(in the rows, 128 means zero)
One turn moves each row of this set onto another row. After a few examples, where does it send each row asked below?
Lomos: [134 153 124 149 144 138 112 129 100  98 135 122 147  66 143 116 150 105
 118 132 104 116 143 149 107 120 114 154]
Vek: [130 142 109 114 120 140 130 131 171 165 114  97 154 160 127 136 127 134
 143 116 141 117 156 144 172 148 103 122]
mon: [148  98 113 139 103 130 129 159 166 110 133 119 137 124 128 159 141 117
 102 120 166 150 105 109 152 136 118 126]
teb: [119 144 121 140 130 142 132 127 169 153 113 106 156 160 121 140 121 142
 136 115 139 108 155 133 182 142  89 119]
puna: [147 143 114 122 111 139 139 123 170 158 125 104 141 172 138 127 132 124
 132 117 137 114 164 136 173 149 119 128]
Dev: [137 144 130 148 119 139 142 120 166 146 126 115 145 171 132 135 125 132
 126 115 132 104 163 125 186 144 104 124]
keta: [128 152 125 148 146 139 110 131 100 101 131 122 148  64 142 117 149 107
 120 134 105 115 143 152 106 121 110 152]
nusa: [136  98 114 142 109 130 124 165 166 112 127 118 142 119 123 163 139 125
 104 119 167 149  99 110 155 133 109 125]
pebog: [143  98 110 135 106 130 124 162 168 116 128 117 140 119 125 160 141 120
 107 119 169 153 103 114 151 136 115 124]
zor: [121 127 134 107 121 157 119 114  62 118 125 111 132 148 126 104 124 124
 139 144 115 117 100 118 123 146 130 114]
nur: [110 146 165 130 144 110 183 114 166 131 121 115 139 111 126 121 136 128
 128 121 124 109 147  95  76 132 125 128]
doduf: [117 129 141 116 122 155 121 113  62 114 127 115 131 148 123 105 122 125
 135 143 113 112 100 113 125 143 126 111]
deda: [114 129 133 107 124 157 114 118  63 122 121 110 134 143 119 107 121 128
 143 143 115 117  97 120 122 144 124 111]
sinub: [107 145 150 108 143 111 175 121 168 144 115 104 143 104 121 122 135 128
 136 121 127 116 145 109  67 134 127 128]
talas: [111 129 138 116 126 156 117 115  62 117 122 114 134 144 119 107 121 131
 138 144 113 113  98 115 126 143 120 111]
Zilit: [129 152 120 140 144 140 109 131 103 102 133 119 148  64 140 117 149 106
 122 133 105 117 142 155 105 121 114 153]
des: [142  99 118 147 108 131 128 160 164 108 130 121 137 124 125 159 138 122
 101 118 166 147 102 106 156 135 113 126]
gigud: [135 153 121 142 143 140 110 128 102 102 135 121 146  65 145 116 151 106
 119 135 105 116 142 151 105 120 116 153]
til: [ 99 147 160 122 148 111 175 119 167 137 112 109 145 104 119 126 132 135
 135 122 127 110 143 101  74 131 116 125]
Zadog: [117 146 155 115 139 110 181 116 169 138 121 109 135 113 129 120 138 122
 130 122 126 114 149 103  71 131 134 131]

Vek -> teb
Zilit -> keta
talas -> doduf
And these:
nur -> Zadog
mon -> pebog

